In the rows, 128 means zero.
Turns, then the turns between two rows, first turn first; the first pair answered
k56 (before -> after):
[129 155 127  98 139 130 135 106 188 149 114  97] -> [124 156 113 115 173 139 159 129 170 131 128  90]
[141  93 164 105  84 101 152 130 134 115 136 133] -> [148 106 157  97  97 106 177 156 131 106 138 113]
[112  81 118 138 171 104 167 108  95 125 137 117] -> [112  76 131 144 154 103 148  88  97 134 131 140]
[105 152 131 177 138 129 105 114 123 146 121 155] -> [117 148 142 148 115 124  96 103 147 155 112 147]
k706 (before -> after):
[113 143 124 118 126 120 112 148 146 145 103 105] -> [128 151 129 118 117 134 125 154 142 134  98 109]
[112 131 115 139 130 148 136 144 126 130 150 156] -> [105 120 114 147 134 132 135 142 122 124 151 150]
[114 171 132 130 105 147 107 149 121 121 109 107] -> [123 164 133 131 108 158 126 139 112 109 123 127]
[156 114 140  93 106 118 181  84  86 134 151 124] -> [139  89 132  94 109  84 163  76  91 146 146 114]
k46 (before -> after):
[125 156 120 117 172 153 159 137 164 141 128  92] -> [126 145 120 105 166 141 158 139 157 145 133  80]
[131 116 139  83  89 118 129 107 133 137 119 136] -> [129 138 131 100  86 127 113 157 124 130 105 140]
[127 131 137 150 128 139 161 125 114  97 137 148] -> [127 110 143 125 130 120 157 104 114 106 146 132]
[141 121 118 112 143 125 161 174  98 104 138 115] -> [143 140 122 146 153 166 167 127 121 102 132 143]

(2 to 3 turns a pair)
[ 98 130  85 130 153  88  90 156 140 144 130 125] -> [113 124  96 108 126  94  79 116 162 154 126 122]  k46 then k56 then k46
[122 117 133 126 109 111  74  75 159 155 113 138] -> [122 130 128 103  94 102  68 130 154 162 105 115]  k706 then k46
[143 134 134  60 125 124 163 127 179 143 126  48] -> [ 98 143 111 203 209 153 155 121 111 103 140 144]  k56 then k46 then k56
[159 126 151 145 155 131 139  92  97  89 147 143] -> [174 140 166  89 129 135 149  97 125 103 138 110]  k56 then k56 then k56
[135 116 129  85 156 105 145 149 134 136 123  93] -> [129 110 129 133 194 127 158 109 127 130 142 123]  k56 then k46 then k46
[140 115 131  69 126  96 153 156 125 141 150  67] -> [118 165 127 173 111 153  88 127 105 121 115 187]  k46 then k56 then k56
[117 139 117 152 138 150 133  99 117 126 127 179] -> [130 101 126  83 139 102 161 122 119 135 147 108]  k46 then k56 then k56
[ 98  68 103 166 144  99 104  68 129 156 123 153] -> [ 75  92  91 146 138  79  67 135 135 162  96 121]  k706 then k46
[111 121 123 131 112 105  91  94 150 154 120 136] -> [112 136 121 108 108  93  92 150 140 146 114 104]  k46 then k56
[134  95 150 144 101 105 114 101 118 131 132 164] -> [150 139 146 141  85 151 118 100 148 127 112 159]  k56 then k46 then k46
[117 130 132 107 128  81  99 104 188 177 124  88] -> [100 180 104 188 170 128 112 163 148 146 114 124]  k56 then k46 then k56
[138  82 126 136 141  97 150 108  66  87 163 152] -> [119 106 113 180 163 126 127  74 107 106 152 176]  k706 then k46 then k46
[136 153 124 124 111 145 115 131 158 127 107 137] -> [126 148 119 121 129 118 125 164 135 113 117 105]  k46 then k46 then k56
[121 152 127  95 114 123 134 170 146 127 123 115] -> [ 97 134 125 147 124 110 111 134 122 123 128 175]  k56 then k56 then k56
[137 106 128 140 104 105 112 108 111 114 157 142] -> [138 125 130 113  87 108 119 141 125 109 138 124]  k46 then k56 then k56
[149 108 135 144 154 149 192 108  91  81 157 149] -> [171 103 151  89  89 141 157  75 137 113 143 131]  k56 then k56 then k56
[125 136 111 159 146 137 144 145  72 110 144 163] -> [150 109 140  95 103 120 146  76 135 141 146 133]  k46 then k56 then k56
[119 149 123  97 130 121 106 133 186 169 104  83] -> [130 185 126 118 127 168 136 161 177 142 100 108]  k46 then k706
[112 127 113 148 154 133 109 153  99 129 130 132] -> [132 111 132 109 112 123 100 102 135 149 122 128]  k56 then k46 then k56
[133 119 153 127 105 117 124  88  84 132 104 138] -> [143 152 159 128  99 146 130  97 107 124  97 141]  k56 then k46 then k46
[135 125 130  98 111 114  90 153  88 125 147 115] -> [164 122 141  85 116 147 121  95 133 135 154 104]  k46 then k46 then k56
[141 146 147  83  90 137 120 100 163 143 117 106] -> [129 147 130 135 177 160 169 119 134 121 149 108]  k56 then k56 then k46
[103 101 126 159 131  88 107 112  94 125 145 150] -> [120 137 127 126  81  97  88 150 122 130 114 123]  k56 then k46 then k56
[ 76 137 117 186 142 116 123 117 127 119 145 144] -> [ 77 134 123 163 102  96  93 138 125 128 119 145]  k56 then k46 then k46
[146 177 131  89  88 140 109 131 170 136 110 112] -> [150 150 135  78 132 127 156 138 169 137 128  71]  k56 then k46 then k46
[ 78  85 132 129 169  58  90  90 157 157 152 107] -> [ 88 106 126 107 189  78 138 140 155 140 146  58]  k56 then k56 then k56
[125 144 121 126 152 152 166 150 107 109 157 113] -> [109 118 121 139 155 116 145 151  84 107 166 130]  k56 then k46 then k46
[120 139 122 129 114 129 130 187  81 105 118 118] -> [121 127 128 122  63 115  88 150  97 124 109 136]  k56 then k56 then k56
[179 150 163  24  76 153 152 118 189 140 103  92] -> [138 185 128 108 150 176 173 243 108  95 103 104]  k46 then k56
[162 171 112 110 129 163 161 151 167 113 106 110] -> [145 113 120 135 177 139 178  87 146 117 151 122]  k56 then k46 then k56
[131 186 115 122 134 171 165 185 138 123 109 105] -> [156 133 138 111 139 166 208  90 141 123 151 113]  k706 then k46
[143 173 126 112  62 174  89 130 152 126  96 142] -> [119 178 104 165 135 178 126 167 103  92 115 154]  k56 then k56 then k56
[110 159 103 104 160 116 115 153 180 208 111  95] -> [ 81 144  90 162 201 115 118 152 142 192 124 125]  k56 then k56
[125 130 125 155 135 136 122 133 101 118 121 159] -> [146 115 139 100 120 127 151 110 130 136 136 118]  k46 then k56 then k56
[131 128 126  90 143 121 169 193 121 124 126  75] -> [124  79 121 130 187 107 174 116 104 135 161 102]  k56 then k46 then k46
[ 97 109 129 125 129  98  54 104 172 181  99 142] -> [121 152 127 125 141 149  88 102 213 179  85 129]  k56 then k46 then k46
[143  67 139 138 141 121 149 122  95 123 171 139] -> [150  65 155 109 100 111 138 110 116 135 158 132]  k56 then k56
[158 159 177 100  53 130 150 168 117 104  95 134] -> [174 145 179  91  79 140 200 107 148 116 121 119]  k46 then k56 then k46
